128 stands for zero in the data rows.
Every row has a hidden score. How much higher is the second row's score than the first row's in each pair? 8 means about the same, 16 much higher and 0 much lower.
[ 97 105 157 108 166 161 156 115 118 126  89 151]
[133 163 126 140 124  90 102 138 128 130 170  91] 2
[119 123 138 131 144 145 143 138 115 130 100 136]
[124 158 126 132 117 115 114 134 123 134 156 104] 5
[138 136 116 159 112 122 116 144 142 118 140 105]
[135 135 134 145 109 135 128 128 134 118 114 129] 11
[ 91  97 158 109 182 170 157 121 125 129  93 146]
[118 138 151 115 141 158 146 122 128 119 103 140] 5
[160 130  97 175 109  98  83 141 156 133 162 101]
[112 128 147 133 146 150 155 113 125 100  89 134] 14
[107  96 160 113 170 166 152 122 114 129  85 157]
[149 139 128 145 115 107 109 146 142 114 139 122] 1
[121 115 157 119 140 153 150 125 113 104  87 154]
[142 120 110 138  97 116 120 121 132 137 142 144] 6
[ 97 156 130  82 153 117 138 109  93 162 169 128]
[129 132 118 115 101 140 131 121 124 128 122 166] 2
[139 118 117 124 105 130 127 103 135 133 146 171]
[110 113 151 113 151 156 151 124 136 108  86 151] 6
[163 130 110 174 107  74  78 148 173 134 164  87]
[165 132  87 158 114  88  90 140 158 131 150 114] 9
[146 128 108 136 102 119 119 114 140 113 136 158]
[153 109  96 123  86 126 117 105 139 144 144 168] 10
[158 128 109 143  95 110 104 126 148 127 135 145]
[106 112 149 117 141 155 153 123 121 110  89 141] 11
[160 134  95 179 100  97  85 142 159 128 150  89]
[120 156 117 107 129 125 125 117 103 149 150 110] 16
[ 92 116 148 109 158 138 137 113 103 130 103 141]
[138 130 134 154 111 124 129 137 133 119 123 145] 5
[109 153 120 117 130 106 133 132 106 151 166 107]
[145 133 110 156 104 107 103 141 142 125 145 103] 2
[119 127 158 119 129 152 146 131 133 107 108 147]
[101  96 160  98 170 168 162 112 123 144 101 154] 14
[130 145 137 136 120 131 129 132 123 132 122 124]
[147 124 115 137 109 127 125 121 133 120 104 143] 7
[117 157 117 137 133 104 125 126 121 148 148 118]
[144 122 136 126 115 130 142 122 136 131 120 153] 11
[136 161 122 152 116 104  95 139 125 132 163 119]
[117 117 152 110 144 159 154 115 123 115  92 166] 14
[140 114 141 103 116 155 138 114 123 120 105 173]
[148 114 119 105  94 134 128 110 136 142 142 179] 9
[157 133 110 133  96 135 113 126 142 128 150 156]
[136 162 124 132 123 115 117 142 129 123 146 101] 6
[160 119 105 154 109 104 106 133 153 137 159 120]
[137 150 115 138 111  89 101 142 125 156 166 100] 7
[ 98 139 135  88 162 126 153  98 100 167 153 129]
[147 148 110 165 116  84  95 144 134 139 163  79] 0
[118 127 150 120 135 165 150 128 132 111  97 160]
[121 127 148 112 139 148 148 149 107 123 107 122] 8
[118 130 129 117 143 143 145 134 106 127 130 119]
[100 110 146 113 158 176 157 125 114 111  90 152] 8
[136 134 141 112 120 153 149 120 127 128  98 152]
[100 107 155 109 160 156 149 124 128 123  97 148] 8
[ 90  88 148  80 161 167 153 103 113 125 114 129]
[135 122 128 132 115 142 129 120 140 109 120 158] 3
[133 161 108 134 112  93 108 138 116 150 165 104]
[137 144 121 138 115 116 117 146 134 126 123 111] 6
[118 117 144 116 141 162 152 119 116 111 111 140]
[108 145 143  94 139 117 139 133 104 151 154 111] 9
[125 125 151 128 137 145 139 127 122  94  94 124]
[ 95 100 155 101 181 167 158 117 118 127  87 154] 13
[144 129 114 137 101  96 109 125 135 108 129 119]
[ 99 150 132 102 144 124 145 121  85 150 152 115] 15
[105 120 134 103 141 151 155 125 120 119  89 170]
[142 106 123 129 101 124 123 119 148 121 134 163] 7
[ 92 117 148  77 163 137 161 113 114 155 141 136]
[103 139 146 100 143 131 140 131  98 135 154 116] 3
[166 142 107 168 105  71  74 145 161 142 158  76]
[145 144 116 136 107 136 125 138 132 114 104 138] 10
[146 123 121 127 112 137 129 128 131 116 116 126]
[129 118 133 125 121 137 142 116 131 113 109 155] 10
[ 83 106 150 100 163 146 157 112 110 139 113 142]
[117 147 132 134 122 144 140 125 124 120 104 129] 2
[ 91 108 152  80 165 137 146 111 109 123 128 120]
[145 122 116 135  95 135 113 127 146 133 122 161] 2
[109 143 123 102 128 124 122 139 105 135 149 116]
[125 139 126 136 130 126 132 139 111 115 130 118] 8
[146 144 118 143 118 109 106 137 138 110 118 118]
[169 126 110 179 104  82  80 150 164 148 158  81] 8
[151 114 110 149  90 119 102 143 145 124 149 131]
[137 129 139 132 120 116 124 138 139 113 118 114] 10
[114 115 147 120 142 138 151 132 124 110  99 142]
[102 112 160 103 165 144 147 109 107 148 104 132] 13
[160 124 100 167  94 107  87 147 149 136 151  96]
[ 97 118 140 105 160 153 155 128 103 142 129 132] 16
[112 102 154 119 154 165 168 123 122 123  86 145]
[126 159 116 128 135 104 124 133 103 152 164 121] 6
[ 89 121 155 104 167 165 156 125 101 119 107 137]
[120 158 130  99 140 132 129 119 111 133 142 119] 7
[153 118 117 147 111 124 126 147 144 127 118 124]
[166 126  92 192 110  81  72 155 178 145 170  85] 3
[150 127 118 162  95 104  96 139 170 126 144 107]
[ 93 114 151 101 153 136 147 116  91 161 133 145] 16
[152 115 105 120  81 128 119 115 131 132 164 156]
[173 123 103 171 110  86  79 133 148 127 155 101] 3
[126 158 135 126 121 109 127 123 123 133 150 112]
[152 105 124 122 103 136 142 122 145 114 126 158] 9
[109 135 151 131 138 134 150 118 110 123 123 125]
[145 145 115 139  99 126 113 129 139 124 131 141] 3
[150 130 104 172 101  92  82 159 162 123 141  92]
[166 128  90 169  96  92  84 141 173 146 150 106] 11
[157 114 110 144  91 106 105 116 164 133 146 145]
[135 116 142 118 122 146 154 127 131 101 101 153] 10
[131 134 132 135 123 136 140 130 118 105 117 131]
[ 90  91 163  95 172 161 158 119 105 111  85 150] 12
[107 128 124 117 143 126 136 138 103 136 142 117]
[119 153 116 101 133 127 132 125 101 136 146 117] 8
[ 95 127 131  89 153 135 142 104 101 157 142 133]
[ 99 112 130 124 156 135 147 124 112 132 113 125] 5
[147 115 119 121 107 140 131 126 153 123 130 150]
[154 117 103 125  96 120 118 121 138 135 137 141] 8
[151 106 100 134  91 120 113 120 150 143 145 152]
[160 125 109 176  97  79  81 150 160 127 161  78] 2
[137 161 124 126 115 109 118 131 122 126 157 109]
[160 123 115 167 117 119  89 131 140 138 146 126] 7
[164 131  95 174 101 107  86 134 154 132 157  92]
[135 156 130 125 117 104 117 139 127 137 149 116] 12
[150 128 119 116 105 142 128 115 143 140 132 183]
[ 85 142 132  80 160 140 148  85  84 172 168 130] 14
[114 127 152 128 137 148 165 121 139 108  90 148]
[141 132 117 136 124 142 138 129 140 114 108 140] 5
[144 132 120 137 113 135 119 130 139 108 110 129]
[122 117 155 123 119 164 148 124 136 100  88 171] 11
[151 113  96 125  86 121 122 111 137 144 149 151]
[135 140 137 121 124 130 140 143 131 116 110 128] 6
[146 135 127 155 119 116  97 149 145 124 139 103]
[ 79 108 171  94 168 164 153 102 104 137 124 137] 16
[163 142 102 180 105 100  90 151 147 129 156  84]
[148 121 107 160  99 113 104 124 158 130 154 139] 11
[ 94 107 159 117 158 165 162 101 111 136 109 146]
[ 99 102 161 114 180 174 148 108 125 113 100 156] 6
[ 89 138 120  91 156 119 147 114  84 170 166 120]
[ 93 118 129  91 164 140 151 102 102 136 124 132] 7
[140 129 108 142  99 114 110 131 153 127 120 122]
[116 128 137 113 145 149 144 114 128 123 114 130] 14
[124 127 139 121 140 134 142 135 127 115 110 116]
[153 126 104 174 110  84  73 166 149 148 151 100] 1
[137 140 108 127 121 105 114 140 129 132 157 106]
[160 136 107 185 113 101  89 155 156 139 153  78] 4
[169 131 121 168 105  90  78 158 148 121 150  99]
[104 140 133 124 140 123 137 131 118 130 137 124] 14
[109 102 158 117 167 162 163 119 129 112  93 149]
[110 114 146 113 158 158 151 110 108 122  95 147] 8
[135 127 128 149 105 111 117 142 147 120 123 122]
[100 135 129  86 167 143 155 105  86 174 159 136] 16
[ 94  99 157  92 159 171 156 128 119 128  91 131]
[ 98 103 153 126 156 164 158 121 125 116  97 141] 8
[147 109  98 129  92 128 123 109 145 140 145 163]
[119 125 136 110 133 158 157 133 126 120 103 134] 8
[155 137 114 160 114  90  91 149 140 129 149 100]
[169 123 100 170 106  91  73 149 152 125 155  84] 6
[133 149 137 120 131 143 142 144 114 106 107 141]
[147 134 117 146 114  94 113 137 166 126 148 107] 6
[100 114 145 111 157 140 150 121 119 119 112 129]
[160 130 113 155 112 118 106 144 143 118 146 107] 3
[109 126 150 124 137 138 146 131 113 123 108 114]
[161 148 115 165 110  88  81 161 157 137 174  86] 2
[146 120 109 115  82 129 135 127 137 128 139 163]
[125 140 140 141 125 142 134 139 141 109  98 139] 5
[ 77  87 166  96 172 164 162 109 100 149 122 138]
[ 96 107 155 108 151 143 160 116 111 130 102 126] 5
[157 131 120 152 106 113 114 147 158 116 122 121]
[106 131 147 118 145 137 154 115 103 130 128 130] 16
[ 96 117 149  99 168 170 156 120 124 111  94 156]
[103 139 121 109 152 128 139 113  98 126 142 120] 8
[149 141 120 147 104  97 109 139 160 130 147  97]
[156 142 107 160 103 102 101 133 140 122 136 117] 7
[126 142 135 129 130 133 135 125 117 127 133 114]
[110 152 137 102 140 121 133 118 105 168 170 106] 12
[134 139 123 129 132 132 126 126 131 114 112 123]
[ 91  98 160 104 179 168 157 108 126 136  99 140] 15
[116 152 133 121 140 117 131 122 116 129 140  98]
[140  99 117 124  95 138 128 112 147 142 144 179] 10
[ 88  96 150 107 174 165 159 115 117 131  94 150]
[ 86 128 139  91 155 123 150 113  79 180 174 117] 12
[158 125 114 173 112  97  83 144 153 132 139 114]
[161 128  84 174 105  94  80 143 158 125 160 100] 6
[ 91 100 152 100 161 158 154 108 112 126 108 141]
[137 137 111 144 115 129 123 139 133 125 127 121] 1
[142 148 119 154 115 105 101 144 143 124 136 116]
[146 145 104 149 117 126 124 128 138 108 125 133] 10
[159 113 106 149 111 116 113 148 139 115 135 116]
[162 123 105 171 101 113  95 135 158 129 157 117] 8
[117 120 151 115 138 161 158 143 118 110  89 159]
[109 108 147 110 155 151 152 132 133 112  80 144] 8
[128 147 122 133 118 131 123 137 132 127 126 124]
[117 128 148 119 141 151 154 139 130 114  93 160] 11
[169 119 103 177 104  83  77 159 154 138 156  81]
[ 95 136 135  84 166 145 155 107  98 155 148 144] 16
[128 118 146 112 131 149 153 140 144 108  94 147]
[124 129 139 129 134 155 147 127 131 110  97 148] 8
[151 130 105 135 108 117 122 124 141 120 131 140]
[119 128 136 121 116 139 153 144 133 116 114 133] 8
[ 91 137 141  79 170 138 155 107  82 160 148 141]
[156 140  94 165  99 106  96 128 170 118 143 102] 0
[104 107 142 105 158 159 159 119 126 113  92 149]
[108 148 125 109 149 122 137 124  94 150 157 114] 9
[165 126  94 182 112  76  68 149 148 149 167  76]
[153 123 107 134  94 142 126 117 140 137 148 158] 15
[120 124 130 116 142 134 151 126 105 129 123 119]
[110 123 128 102 152 119 143 109  92 142 140 119] 10
[137 154 117 138 129  89 109 137 125 139 166  84]
[142 141 114 125 108 136 126 141 137 130 116 151] 7
[148 127 125 127 109 120 130 130 147 105 122 148]
[153 131 130 130  92 134 127 126 145 113 105 144] 7
[120 119 137 113 136 151 155 120 140 104 100 166]
[142 132 115 122 101 134 132 112 151 118 123 182] 7
[146 150 117 142 112  94  96 154 135 125 156 104]
[ 90  80 152 107 184 161 159 112 143 129  97 146] 16
[135 140 137 136 121 121 120 128 132 124 129 110]
[127 138 136 134 141 166 142 128 124 105  93 141] 8
[165 130 109 164 109  95  94 149 142 120 134 103]
[150 114  99 119 101 122 120 112 131 137 140 166] 14
[ 90 140 110  99 145 126 136 125  96 177 163 102]
[155 136  94 162 104  97  83 142 159 133 123  96] 0
[105 111 149 104 149 153 159 113 134 111  81 163]
[157 137 125 152 103 100 101 140 143 125 130 119] 2
[ 96 158 122  99 141 123 143 124  96 152 169 108]
[ 89  99 157  99 160 168 152 108  97 130 104 150] 10
[ 98 107 145 109 163 148 151 128 126 106 100 155]
[118 116 161 127 151 151 157 110 127 106  95 162] 11
[147 116 113 148 103 118 115 148 161 115 122 127]
[133 140 128 147 124 119 125 137 120 115 125 104] 10
[156 118 116 135 108 132 111 146 136 126 120 140]
[159 127 108 149 108 124  99 143 158 126 132 114] 6
[157 132 107 160  99  76  83 146 155 138 164  76]
[117 146 137 117 140 119 129 117 116 136 155 110] 15
[162 148 108 173 113  88  80 150 147 144 158  81]
[144 104 116 119 100 143 129 117 117 126 134 182] 15
[162 138  92 167 108 102 102 146 160 120 140 106]
[ 94 103 147  96 166 167 150 124 115 113 101 146] 15
[139 128 131 134 121 133 138 139 128 106 110 139]
[128 107 147  96 112 150 137 111 133 115 111 168] 11
[140 122 111 130 100 125 115 119 144 141 136 154]
[ 82 119 127  86 158 144 154  92 104 168 154 136] 16
[ 95 147 130  99 153 142 151 114 103 155 125 137]
[100 123 124 108 151 136 147 125 100 146 130 119] 7
[155 124 104 153 104 109  98 143 156 130 147 103]
[120 136 123 118 137 115 133 135 123 140 134 118] 13
[107 108 155 104 148 164 157 140 139 108  81 159]
[166 124 108 173 104  79  74 143 163 130 163  79] 2
[158 159 108 160 112  81  86 138 163 135 168  76]
[130 122 139 107 118 152 141 127 133 111 102 152] 13
[158 144 109 168 105  96  96 154 142 128 153  99]
[151 139 118 135 104 133 117 125 145  99 125 144] 10
[ 93 100 165 108 167 160 150 110 121 128  91 145]
[155 138 117 165 113 102 107 133 154 120 152 115] 2
[100 112 167 100 158 158 157 112 114 117  85 147]
[165 131 111 168 109 102  96 131 161 118 147  85] 0
[137 136 114 152 127 122 119 159 143 116 121 117]
[170 130 111 186 110  78  66 146 167 129 159  89] 7
[ 95 115 152  97 155 165 149 122 120 139 105 144]
[156 144 108 160 108  92 102 146 141 115 149  94] 1
[116 107 140 114 134 156 165 110 137 116 103 159]
[114 129 138 107 143 151 148 119 109 116 105 113] 5
[ 93 110 166 117 171 151 159 124 124 123  79 149]
[160 131 105 146  99 113 102 129 140 123 158 138] 3
[151 124  97 147 101 111  99 133 141 137 148 143]
[149 113 114 108  95 130 127 121 134 123 139 172] 12
[128 159 124 122 127 114 122 147 124 128 153  97]
[155 123 128 134  90 132 122 109 144 125 144 161] 12
[146 138 125 143 120 112 115 139 136 113 118 121]
[150 126 116 112  87 123 130 104 130 141 142 169] 14
[ 91 119 128  99 152 135 144 108 105 160 148 131]
[155 129 122 146 106 119 119 136 135 117 121 128] 1
[112 134 121 101 150 126 140 123  88 139 143 113]
[122 156 125 112 131 104 131 126 106 135 168  96] 7
[ 91 122 119  74 157 125 158  91  92 177 157 129]
[113 140 135 126 136 135 149 130  99 131 130 120] 1
[108 127 114 100 154 131 140 130  98 146 146 118]
[155 120 105 140  96 112 109 126 131 131 150 134] 5
[164 129 114 154 105 103  96 150 164 129 132  86]
[118 113 153 113 151 170 159 119 129 116  93 162] 16
[142 132 111 129 111 133 126 153 139 107  89 115]
[121 160 124 125 139 110 122 141  98 140 163 122] 14
[158 118 102 142 108 118 110 119 142 138 161 135]
[130 156 118 131 116  98 110 140 109 137 159 109] 6
[108 134 132  95 142 136 141 115  98 148 146 124]
[115 117 161 107 150 160 149 120 115 111  94 163] 7
[132 113 131 121 118 149 139 130 136 110 111 163]
[134 137 135 130 131 107 123 132 119 121 130 105] 8
[ 79 122 143  86 157 135 141 111  77 178 167 118]
[158 142  97 165  99  81  81 150 154 131 156  90] 0
[124 163 123 118 126 121 128 136 115 141 150 108]
[ 99 110 154 110 167 156 153 127 116 120  98 133] 11
[157 150 118 149 104 121 110 127 140 113 137 134]
[156 117 102 148  93 113 110 123 154 122 154 128] 8
[132 132 132 132 132 139 135 140 135 102 103 135]
[ 93  99 157 104 167 164 157 119 123 122  97 136] 13
[129 134 118 132 122 116 128 123 115 115 129 121]
[131 121 135 119 110 155 149 120 139 110  97 172] 9
[110 124 141 124 150 153 155 128 148 119 100 143]
[164 126  94 178 108  92  76 139 158 140 156  73] 1
[168 130  95 180 112  68  65 151 173 164 158  79]
[ 94 107 156  94 175 149 155 114 119 133  93 142] 16
[144 140 118 151 113  99 100 140 144 131 154  93]
[102 124 138 114 140 163 146 133 107 123 115 122] 11
[ 98 101 159 121 178 158 159 122 111 127  92 139]
[118 127 154 137 137 144 145 112 119  92  87 147] 4
[151 119 104 112 101 148 128  98 135 135 150 179]
[131 130 120 146 122 120 129 145 129 132 125 110] 3
[107 124 165 119 163 166 159 121 125 109  77 147]
[ 90 130 126 104 166 128 138 104  97 176 160 133] 12
[ 95 117 146  91 168 160 158 112 101 128 114 146]
[128 150 128 103 124 106 124 120 103 125 150 108] 4
[118 145 134 123 144 134 142 118 121 132 127 113]
[118 137 143 128 129 135 133 128 115 112 118 124] 6
[118 123 152 118 139 145 143 108 123 105 114 138]
[153 133 104 150  99 109  99 137 135 120 142  96] 1
[ 95  89 176 104 177 181 145 115 127 123  92 152]
[147 146 105 164 113  96  99 158 135 141 137  97] 0
[102 150 117 107 133 110 138 116 110 147 162 110]
[154 149 116 158 116  99  97 134 135 139 134 107] 3
[144 138 140 143 112 139 126 137 147 105 116 141]
[122 146 127 112 135 113 132 131 118 138 134 115] 11
[116 118 146 128 136 150 149 141 108 121 103 144]
[102 124 158 118 157 173 157 138 131 116  94 129] 8
[105 138 128 120 144 139 148 118 125 124 121 137]
[155 127 109 136 106 124 127 126 151 116 124 159] 6
[100  95 137  95 160 157 155 127 111 125 103 146]
[152 114 100 120  96 123 124 109 133 138 161 144] 7
[ 87 135 137  81 151 132 158  88  63 169 154 131]
[147 123 106 125 102 125 119 117 147 135 136 156] 0
[159 135 102 166 105  83  85 144 155 132 145  97]
[145 119 107 117  93 116 126 108 132 143 132 169] 16
[144 125  99 101  92 123 127 110 157 146 161 166]
[155 109  94 130  90 101 107 119 143 136 159 151] 6
[158 120 105 171 107  80  82 145 156 137 149  95]
[153 152 104 162 105 102  95 138 150 126 149  96] 8
[169 142 109 177 106  75  66 158 156 139 170  90]
[151 132  98 156 106 123 101 140 155 133 137 100] 9
[135 147 117 148 112  92  98 157 138 132 172  96]
[142 129 123 147 117 113 121 141 139 119 137 125] 11
[157 128 119 153 104 112 113 122 143 123 114 133]
[111 142 138 108 134 118 138 120 116 145 142 120] 12
[136 147 133 137 117 123 120 147 132 138 130 115]
[146 130 123 136  97 135 122 109 145 134 144 165] 11
[ 98 127 143 101 160 162 157 116 111 130 109 131]
[120 153 119 123 118  96 119 120 121 134 172 120] 5
[171 125 101 187 103  73  75 151 158 129 151  99]
[126 118 157 120 124 141 145 134 139 113  99 167] 15
[161 107 107 132 101 115 100 128 150 132 153 124]
[145 138 119 140 112 123 124 141 132 112 125 131] 7
[169 128 107 171 109  94  83 155 169 141 162  86]
[131 130 134 125 131 146 132 140 122  93 107 124] 10
[122 123 144 144 132 141 139 133 134  96  98 138]
[112 121 146 116 148 146 141 116 124 126  96 146] 12
[118 148 119 112 133 116 140 134 102 154 154 115]
[157 139 102 162 101  99  83 128 158 126 141 109] 0
[155 137 103 162 101 103 100 138 157 115 135 108]
[160 111  96 166  95  94  85 132 158 121 155 104] 8
[105 106 154 117 160 168 141 121 123 122  94 152]
[161 128 110 153 106 107 102 146 144 128 132 110] 2
[ 85 120 143  98 157 147 152 106 110 149 131 119]
[151 105 114 127  89 123 109 115 139 150 151 137] 5
[160 124 111 152 100 112 107 138 150 135 149 133]
[144 127 114 135 103 138 138 124 132 128 119 142] 10
[135 141 126 122 131 129 132 152 143 125 128 125]
[110 134 132 102 144 143 150 112 104 153 137 131] 15
[143 123 129 140 108 147 137 120 130 120 115 153]
[129 133 121 143 128 128 139 131 137 106 108 132] 5
[142 113 135 117 118 143 138 128 143 115 115 155]
[116 156 137 113 134 124 122 133 113 119 150 101] 6
[115 119 155 125 137 151 157 124 115  95  94 136]
[145 142 141 148 108 119 115 146 131 121 122 123] 4
[126 134 128 124 130 138 144 121 135 109  96 140]
[123 148 119 126 123 109 122 135 121 144 132  97] 7
[123 128 129 126 125 122 136 136 114 122 126 120]
[ 92 120 143  83 156 134 147  91  92 177 163 132] 16
[139 124 117 123  99 151 126 110 137 134 134 158]
[105 120 152 110 159 148 157 117 107 112  96 140] 10
[151 116  92 139  91 126 110  98 135 134 157 167]
[ 86 118 144  84 171 144 157  99 105 156 134 150] 15
[ 94 123 141  88 159 150 154 100  93 151 138 129]
[125 163 112 133 115  88 107 137 116 136 163  96] 0
[165 135 110 175 107  95  87 154 156 137 149  87]
[110 104 152 115 153 146 153 125 120 111 111 135] 16
[122 156 129 117 130 106 121 125 112 152 155 108]
[ 96 135 135 103 151 146 148 119  92 147 158 115] 11
[154 124 121 146  93 109 109 118 151 138 139 126]
[134 136 146 123 128 147 144 124 136 121 106 147] 10
[127 149 136 128 133 129 145 142 141 120 107 138]
[142 132 124 131 114 138 138 110 132 109 104 146] 9
[115 121 153 114 140 158 157 126 137 113  90 138]
[157 119 104 190  99 105  84 134 166 139 144 107] 2
[ 96 100 167 108 177 150 149 128 124 118  98 147]
[129 138 131 122 129 125 129 147 124 104 110 121] 2
[ 90 136 126  84 153 133 156 116  97 159 147 130]
[164 135 104 162 108  98  91 154 148 135 143 103] 0
[140 134 124 152 119 123 118 145 138 105 121 127]
[105 161  96 119 137 119 128 135  99 159 164 118] 12
[116 118 140 121 142 157 149 115 120 115  93 147]
[ 96 112 151 107 157 141 145 126 100 141 124 152] 11
[150 118 114 136  92 110 119 105 154 136 144 164]
[124 125 137 109 139 164 156 128 123 111  98 151] 8
[137 126 132 141 111 124 123 132 139 113 114 131]
[104 133 131 101 128 117 138 109 101 149 154 117] 14
[145 138 119 133 120 132 122 142 142 114 131 134]
[142 119 118 119  93 131 128 114 126 129 152 164] 12
[104 115 146 118 154 128 155 113 104 117 109 143]
[140 113 126 133 120 132 147 134 139  92 111 134] 3
[ 95 142 124  97 166 127 145 103  72 165 162 121]
[112 123 144 121 146 163 150 128 112 121 102 140] 3
[136 146 113 130 112 115 124 147 124 128 144 108]
[103 127 127 108 149 150 150 118  98 134 130 131] 13
[ 98 147 114  74 160 140 142 114  71 162 163 122]
[100 110 157 110 162 154 159 123 101 137  84 162] 7
[162 130 118 155 103 113 108 146 165 141 136 121]
[119 112 155 123 155 162 159 119 127 120  87 162] 14
[ 85 121 132  76 175 149 158  80  84 171 152 140]
[154 104 114 119  95 127 132 100 128 137 144 164] 2
[159 117 117 134  94 126 118 127 153 127 129 143]
[144 154 127 142 120  96 103 133 119 146 166 103] 9
[123 154 112 121 130 125 122 153 119 142 152 107]
[153 147 111 162 106  93  89 157 150 132 145  87] 4
[134 142 125 133 122 136 130 121 132 113 112 146]
[157 131  83 149  98 120 106 130 152 128 144 128] 5
[149 147 117 133 101 118 123 144 143 122 121 114]
[ 98 133 160  82 160 138 146 107  90 155 136 128] 16
[113 134 147 110 136 141 140 121 105 120 112 136]
[110 144 134 104 138 127 136 123 117 128 126 113] 7
[149 137 115 163 105  92  98 136 144 122 133  97]
[132 127 126 133 107 126 128 142 132 109 115 122] 9
[119 156 129 120 131 113 120 124 108 130 155 117]
[ 90 133 129  87 164 142 151 105  71 171 164 118] 15
[154 123 101 113  98 130 124 116 140 145 164 158]
[ 89 128 139  95 151 138 146 114  94 151 132 138] 10
[125 146 122 111 123 125 130 129 121 142 135 109]
[ 90 100 172 116 188 164 154 109 123 121  88 151] 13
[155 143 116 153 101 109 105 135 148 116 127 107]
[101 104 168 109 180 161 154 123 115 115  81 146] 16
[163 113 107 196 109  73  73 154 155 133 153  81]
[101 123 157 117 156 177 150 120 130 108  92 134] 15
[ 89 109 160 103 161 163 152 118 115 126  91 144]
[114 118 145 132 139 142 145 108 123 115  92 152] 7
[147 139 142 154 113 117 115 141 144 109 118 119]
[162 129 110 160 102  91  88 161 152 118 150  95] 5
[142 133 124 142 107 124 116 142 135 118 127 119]
[131 149 127 124 126 116 114 137 113 128 151  98] 10
[105 105 166 120 160 171 154 109 131 126 100 156]
[103 102 156 121 161 161 155 114 118 120  76 149] 6
[119 124 154 125 142 155 147 123 107 133 108 137]
[109 128 147 112 141 145 154 124  93 123  96 138] 7
[120 124 137 117 135 157 155 125 124 105  94 152]
[171 129 107 144 101 112 106 132 142 120 131 134] 5
